In the data rows, the value 128 means zero.
Every row has a hidden score. In each pair, how much higher is the second row's than the first's? 10 means about the same, 20 much higher and 0 much lower. The score is a weighted sum of the row's numbers plus the product of two more (or one squared), each taken from its middle value.
[149, 123, 077, 074, 140, 173, 098, 095, 125, 190, 045, 085]
[175, 116, 135, 188, 161, 098, 152, 126, 097, 162, 136, 113] ~ 10
[061, 172, 124, 103, 079, 118, 147, 122, 114, 117, 148, 171]
[122, 117, 122, 145, 127, 110, 142, 146, 136, 082, 134, 123] ~ 11
[119, 141, 105, 123, 075, 123, 155, 147, 131, 126, 133, 119]
[059, 179, 073, 134, 182, 113, 187, 125, 140, 058, 087, 110] ~ 13
[137, 121, 145, 125, 096, 132, 149, 111, 113, 168, 137, 116]
[142, 139, 133, 112, 155, 120, 140, 151, 184, 109, 127, 173] ~ 12
[104, 136, 125, 129, 131, 128, 146, 170, 143, 077, 137, 141]
[069, 112, 164, 180, 117, 155, 086, 124, 097, 162, 108, 167] ~ 13
[100, 127, 169, 190, 042, 112, 168, 075, 163, 193, 146, 124]
[158, 116, 111, 094, 108, 130, 099, 153, 125, 145, 165, 116] ~ 10
[129, 135, 184, 159, 163, 132, 104, 108, 166, 136, 082, 123]
[140, 118, 110, 125, 086, 146, 149, 133, 122, 122, 154, 098] ~ 7
[080, 179, 143, 135, 149, 143, 089, 126, 133, 078, 154, 171]
[141, 119, 150, 121, 085, 138, 132, 119, 109, 153, 127, 127] ~ 9
[125, 129, 119, 142, 060, 077, 133, 056, 148, 150, 128, 113]
[101, 071, 071, 106, 133, 000, 070, 099, 177, 184, 163, 172] ~ 11
[071, 081, 109, 050, 225, 079, 073, 136, 156, 125, 152, 178]
[126, 119, 126, 148, 122, 104, 149, 138, 140, 124, 131, 128] ~ 9
[072, 118, 107, 144, 155, 088, 008, 117, 139, 158, 185, 176]
[102, 123, 164, 140, 094, 131, 137, 131, 152, 172, 134, 117] ~ 8
[133, 128, 095, 135, 094, 056, 093, 061, 146, 180, 144, 128]
[129, 132, 147, 076, 097, 209, 152, 146, 105, 186, 123, 105] ~ 8
[151, 126, 137, 140, 092, 142, 143, 122, 103, 153, 136, 118]
[121, 154, 180, 141, 160, 129, 119, 082, 132, 124, 064, 152] ~ 11
[239, 158, 142, 174, 214, 049, 109, 032, 121, 241, 080, 134]
[098, 141, 148, 165, 115, 130, 106, 108, 150, 102, 092, 135] ~ 7
[164, 125, 122, 105, 081, 132, 133, 149, 124, 140, 136, 115]
[122, 119, 134, 147, 134, 131, 111, 170, 138, 075, 117, 126] ~ 12
[172, 149, 054, 151, 112, 073, 084, 077, 145, 102, 231, 153]
[170, 127, 097, 154, 105, 060, 155, 058, 183, 148, 176, 106] ~ 17
[128, 130, 120, 137, 118, 118, 163, 101, 115, 135, 131, 115]
[095, 179, 040, 083, 172, 133, 194, 122, 148, 104, 088, 071] ~ 14
[134, 108, 106, 114, 163, 130, 145, 161, 135, 046, 133, 135]
[133, 130, 203, 093, 127, 144, 112, 109, 126, 124, 072, 148] ~ 7
[141, 118, 100, 182, 135, 096, 153, 107, 164, 089, 156, 102]
[120, 131, 110, 081, 149, 171, 165, 131, 114, 134, 120, 084] ~ 6
[087, 172, 099, 143, 149, 107, 093, 132, 123, 093, 111, 159]
[095, 116, 154, 185, 135, 142, 147, 136, 131, 155, 154, 126] ~ 9
[169, 127, 112, 096, 144, 115, 145, 145, 121, 109, 150, 105]
[143, 122, 120, 116, 136, 129, 120, 145, 113, 117, 117, 115] ~ 10
[159, 114, 150, 116, 090, 158, 099, 164, 115, 174, 131, 096]
[000, 161, 081, 105, 142, 108, 217, 114, 167, 189, 099, 120] ~ 16
[167, 134, 101, 104, 138, 119, 161, 135, 178, 102, 168, 156]
[113, 157, 213, 148, 115, 134, 154, 080, 164, 161, 071, 138] ~ 10
[151, 132, 144, 139, 063, 131, 103, 086, 128, 169, 102, 124]
[102, 149, 190, 155, 114, 099, 172, 094, 174, 159, 123, 118] ~ 12
[132, 117, 132, 133, 073, 144, 136, 112, 115, 145, 138, 122]
[099, 124, 118, 176, 108, 123, 174, 118, 128, 115, 123, 128] ~ 13
[119, 132, 113, 147, 115, 152, 107, 138, 117, 123, 165, 130]
[135, 115, 127, 139, 131, 135, 135, 141, 127, 107, 136, 125] ~ 10
[157, 146, 117, 092, 142, 089, 130, 163, 085, 094, 167, 136]
[116, 137, 130, 159, 127, 131, 139, 131, 125, 117, 150, 113] ~ 10
[107, 142, 138, 152, 077, 113, 176, 098, 153, 133, 130, 127]
[119, 106, 107, 141, 110, 129, 119, 136, 141, 121, 142, 138] ~ 11
[147, 099, 141, 129, 158, 100, 118, 155, 130, 114, 142, 119]
[151, 126, 136, 152, 121, 129, 097, 115, 129, 138, 119, 125] ~ 9
[148, 096, 156, 134, 181, 120, 087, 185, 138, 104, 114, 105]
[176, 138, 121, 089, 108, 124, 130, 146, 153, 152, 159, 162] ~ 6
[171, 130, 113, 066, 144, 142, 182, 162, 169, 086, 178, 166]
[113, 124, 120, 116, 125, 109, 110, 114, 132, 149, 097, 139] ~ 12
[130, 138, 186, 165, 174, 164, 093, 127, 127, 141, 115, 148]
[129, 120, 139, 172, 139, 123, 138, 101, 107, 129, 076, 118] ~ 10
[135, 130, 089, 091, 129, 170, 138, 119, 120, 141, 099, 086]
[101, 115, 143, 140, 139, 132, 136, 137, 141, 134, 108, 127] ~ 10
[126, 113, 114, 158, 081, 112, 150, 113, 124, 106, 140, 116]
[152, 139, 174, 139, 150, 173, 131, 169, 059, 158, 076, 112] ~ 14
[145, 131, 124, 105, 106, 147, 123, 176, 111, 122, 122, 143]
[150, 128, 100, 142, 132, 118, 129, 118, 150, 105, 128, 138] ~ 10
[112, 123, 146, 122, 132, 158, 124, 167, 134, 120, 127, 121]
[143, 138, 168, 101, 128, 142, 110, 167, 117, 130, 113, 156] ~ 9
[127, 124, 126, 150, 134, 104, 114, 150, 132, 104, 138, 129]
[132, 139, 097, 147, 136, 086, 117, 101, 160, 121, 131, 114] ~ 11
[147, 116, 141, 129, 095, 128, 105, 132, 133, 126, 132, 140]
[095, 119, 171, 125, 122, 147, 119, 149, 110, 147, 064, 132] ~ 13
[106, 141, 054, 108, 138, 048, 140, 122, 158, 103, 123, 130]
[149, 113, 145, 160, 156, 139, 101, 154, 121, 131, 112, 116] ~ 10
[114, 123, 158, 125, 126, 121, 094, 163, 111, 154, 148, 132]
[108, 147, 076, 191, 123, 127, 058, 063, 125, 077, 184, 150] ~ 8
[136, 112, 129, 137, 136, 127, 130, 145, 126, 088, 134, 126]
[146, 121, 148, 150, 141, 127, 157, 128, 125, 131, 139, 095] ~ 11
[105, 122, 127, 162, 108, 166, 123, 132, 110, 093, 111, 135]
[133, 119, 162, 121, 123, 167, 144, 150, 109, 129, 122, 101] ~ 10
[201, 124, 074, 199, 153, 078, 186, 037, 113, 155, 131, 116]
[120, 116, 146, 123, 138, 161, 124, 175, 111, 091, 125, 116] ~ 7
[154, 123, 129, 124, 125, 130, 122, 125, 131, 111, 144, 135]
[148, 125, 145, 140, 126, 104, 096, 121, 138, 120, 111, 125] ~ 11
[152, 126, 120, 139, 113, 112, 100, 103, 144, 139, 121, 113]
[113, 125, 167, 146, 096, 140, 106, 088, 128, 141, 045, 128] ~ 9
[134, 112, 112, 151, 111, 160, 082, 142, 134, 113, 097, 137]
[147, 121, 094, 083, 123, 146, 158, 165, 127, 111, 160, 122] ~ 9
[166, 120, 086, 105, 142, 091, 171, 149, 162, 076, 182, 104]
[134, 121, 153, 133, 108, 147, 120, 145, 126, 122, 118, 134] ~ 7
[128, 119, 108, 149, 133, 116, 108, 144, 152, 091, 115, 144]
[115, 144, 095, 138, 148, 117, 131, 141, 149, 082, 118, 123] ~ 10
[105, 171, 148, 094, 139, 112, 178, 160, 086, 143, 100, 097]
[134, 113, 120, 133, 134, 128, 136, 155, 157, 089, 146, 131] ~ 9
[137, 129, 114, 139, 085, 119, 114, 125, 123, 126, 126, 136]
[139, 101, 138, 090, 087, 146, 096, 161, 111, 116, 162, 127] ~ 8
[060, 062, 073, 092, 143, 000, 086, 075, 180, 243, 184, 168]
[172, 093, 144, 144, 088, 147, 106, 099, 124, 170, 132, 105] ~ 8
[181, 106, 122, 083, 163, 075, 139, 175, 153, 101, 137, 124]
[129, 124, 155, 147, 082, 129, 131, 114, 127, 149, 120, 113] ~ 8
[119, 116, 106, 162, 132, 126, 136, 145, 146, 094, 145, 137]
[000, 128, 192, 166, 037, 080, 223, 119, 188, 232, 164, 143] ~ 10
[131, 118, 107, 121, 093, 119, 117, 141, 118, 120, 140, 134]
[107, 165, 124, 148, 108, 144, 173, 135, 126, 142, 104, 089] ~ 12
[095, 115, 169, 165, 203, 139, 096, 184, 161, 116, 127, 110]
[129, 130, 124, 126, 164, 100, 113, 148, 129, 102, 127, 112] ~ 7
[111, 130, 128, 127, 144, 147, 104, 171, 132, 136, 158, 141]
[063, 128, 178, 130, 091, 193, 171, 145, 121, 192, 099, 103] ~ 9
[111, 158, 104, 122, 109, 108, 158, 094, 148, 168, 108, 110]
[094, 139, 185, 188, 062, 140, 076, 077, 105, 215, 034, 168] ~ 10
[127, 120, 109, 148, 126, 121, 121, 135, 127, 075, 140, 126]
[192, 134, 134, 068, 180, 172, 190, 188, 167, 109, 154, 156] ~ 10
[152, 127, 124, 146, 175, 122, 163, 113, 151, 099, 119, 127]
[153, 122, 126, 105, 130, 136, 149, 148, 154, 112, 160, 138] ~ 7
[142, 121, 139, 145, 094, 152, 151, 138, 136, 101, 168, 125]
[094, 100, 157, 191, 180, 159, 070, 155, 160, 139, 130, 108] ~ 15
[030, 139, 184, 174, 094, 124, 230, 146, 183, 172, 153, 122]
[112, 122, 150, 151, 144, 139, 119, 123, 134, 137, 104, 120] ~ 9
[108, 115, 138, 134, 132, 120, 105, 169, 122, 091, 152, 115]
[113, 128, 100, 118, 085, 143, 122, 101, 116, 196, 099, 116] ~ 10
[152, 143, 100, 111, 133, 090, 114, 134, 136, 105, 140, 123]
[066, 158, 076, 149, 156, 106, 185, 117, 144, 076, 101, 109] ~ 13
[155, 135, 143, 129, 183, 094, 106, 155, 133, 119, 054, 129]
[123, 147, 123, 170, 114, 165, 080, 089, 105, 105, 160, 170] ~ 5
[161, 112, 113, 194, 166, 128, 141, 104, 161, 082, 116, 125]
[133, 133, 171, 130, 106, 080, 099, 101, 141, 099, 112, 132] ~ 5
[123, 128, 121, 133, 123, 122, 130, 122, 144, 129, 112, 117]
[106, 120, 193, 132, 091, 129, 211, 164, 147, 159, 181, 122] ~ 8
[137, 121, 139, 154, 168, 135, 148, 126, 111, 131, 135, 120]
[137, 127, 143, 155, 033, 139, 139, 070, 109, 196, 129, 120] ~ 6
[118, 145, 218, 109, 120, 158, 163, 139, 142, 154, 099, 136]
[150, 120, 115, 120, 141, 087, 133, 126, 153, 098, 153, 115] ~ 13
[132, 110, 137, 122, 148, 172, 122, 207, 091, 091, 140, 111]
[142, 107, 120, 133, 105, 093, 124, 082, 140, 129, 141, 128] ~ 8
[125, 087, 155, 120, 095, 123, 140, 155, 129, 185, 172, 096]
[134, 129, 113, 140, 177, 116, 118, 172, 116, 082, 123, 141] ~ 13
[184, 135, 087, 069, 177, 199, 102, 131, 095, 199, 065, 068]
[132, 140, 111, 117, 100, 150, 114, 091, 139, 162, 096, 091] ~ 9
[161, 107, 134, 145, 106, 111, 091, 099, 133, 144, 104, 138]
[072, 147, 111, 121, 157, 217, 064, 102, 082, 102, 188, 147] ~ 9
[118, 126, 163, 148, 091, 138, 121, 117, 113, 147, 100, 117]
[117, 117, 124, 125, 109, 137, 115, 121, 118, 134, 127, 122] ~ 10
[133, 102, 126, 183, 113, 146, 119, 114, 130, 126, 132, 109]
[136, 129, 115, 126, 106, 114, 130, 130, 118, 127, 131, 120] ~ 8
[133, 124, 147, 126, 143, 180, 132, 200, 104, 088, 114, 137]
[126, 133, 115, 155, 089, 175, 080, 098, 111, 141, 141, 139] ~ 6
[154, 109, 096, 087, 134, 184, 099, 134, 108, 169, 087, 068]
[117, 112, 148, 161, 158, 129, 117, 149, 145, 113, 116, 108] ~ 11
[110, 118, 131, 145, 154, 187, 101, 137, 127, 165, 065, 092]
[129, 127, 129, 148, 119, 109, 150, 110, 136, 116, 142, 112] ~ 7
[144, 129, 153, 086, 121, 170, 121, 181, 101, 125, 125, 113]
[120, 118, 128, 094, 095, 109, 135, 145, 100, 144, 150, 117] ~ 10
[136, 114, 114, 140, 152, 111, 151, 118, 128, 118, 131, 116]
[158, 120, 110, 138, 132, 107, 122, 127, 169, 108, 151, 136] ~ 10
[082, 161, 074, 159, 103, 113, 170, 121, 138, 123, 107, 120]
[163, 126, 100, 127, 140, 136, 142, 115, 153, 117, 119, 114] ~ 10
[106, 096, 101, 101, 140, 032, 049, 079, 174, 187, 121, 172]
[127, 126, 111, 161, 091, 095, 107, 093, 145, 113, 103, 140] ~ 9
[156, 113, 099, 157, 173, 083, 134, 123, 184, 105, 154, 138]
[085, 081, 208, 227, 255, 140, 168, 112, 081, 136, 136, 116] ~ 11
[155, 119, 097, 108, 131, 098, 107, 117, 135, 129, 143, 132]
[093, 126, 168, 155, 074, 162, 097, 135, 094, 153, 079, 123] ~ 10
[063, 168, 060, 147, 136, 082, 151, 102, 138, 100, 098, 127]
[191, 113, 108, 117, 159, 127, 103, 146, 140, 099, 161, 121] ~ 9
[165, 149, 127, 113, 139, 099, 134, 075, 176, 098, 116, 150]
[089, 103, 136, 000, 147, 243, 135, 113, 049, 212, 051, 055] ~ 7
[144, 149, 145, 113, 106, 166, 107, 147, 103, 155, 142, 133]
[068, 151, 140, 135, 193, 157, 121, 179, 168, 077, 126, 123] ~ 14
[105, 164, 084, 123, 126, 159, 073, 124, 096, 137, 190, 162]
[098, 099, 140, 124, 191, 214, 077, 196, 140, 158, 093, 073] ~ 13
[121, 161, 134, 124, 084, 096, 103, 174, 067, 141, 118, 154]
[113, 105, 113, 107, 099, 090, 129, 098, 148, 197, 136, 178] ~ 4
[087, 148, 087, 160, 113, 188, 124, 124, 121, 134, 074, 092]
[119, 190, 255, 080, 128, 094, 049, 069, 096, 154, 000, 210] ~ 4
[127, 128, 135, 079, 158, 117, 164, 155, 166, 116, 154, 135]
[142, 125, 136, 136, 103, 156, 122, 154, 106, 130, 111, 121] ~ 10
[127, 132, 116, 116, 136, 153, 131, 110, 127, 147, 071, 096]
[058, 085, 188, 243, 255, 205, 033, 194, 177, 096, 086, 117] ~ 16
[156, 120, 094, 134, 117, 096, 145, 127, 155, 095, 164, 124]
[142, 120, 134, 127, 086, 147, 111, 132, 120, 148, 119, 117] ~ 8
[160, 134, 121, 149, 157, 126, 160, 114, 088, 112, 124, 126]
[165, 141, 112, 156, 205, 149, 186, 134, 089, 137, 113, 118] ~ 13
[164, 109, 077, 105, 116, 133, 047, 182, 138, 080, 121, 170]
[140, 133, 137, 116, 089, 134, 153, 115, 121, 135, 124, 125] ~ 8
[117, 118, 121, 124, 111, 102, 131, 108, 136, 146, 136, 129]
[143, 108, 101, 114, 127, 139, 139, 168, 129, 108, 173, 139] ~ 11
[143, 124, 163, 117, 127, 144, 154, 137, 130, 136, 141, 112]
[151, 119, 113, 148, 080, 102, 127, 117, 140, 133, 135, 134] ~ 10
[113, 148, 080, 155, 159, 164, 092, 100, 130, 096, 195, 131]
[139, 113, 123, 151, 110, 134, 129, 134, 107, 101, 151, 120] ~ 9
[151, 099, 151, 179, 163, 155, 186, 117, 077, 115, 134, 093]
[050, 187, 090, 113, 142, 150, 179, 177, 130, 086, 116, 107] ~ 13
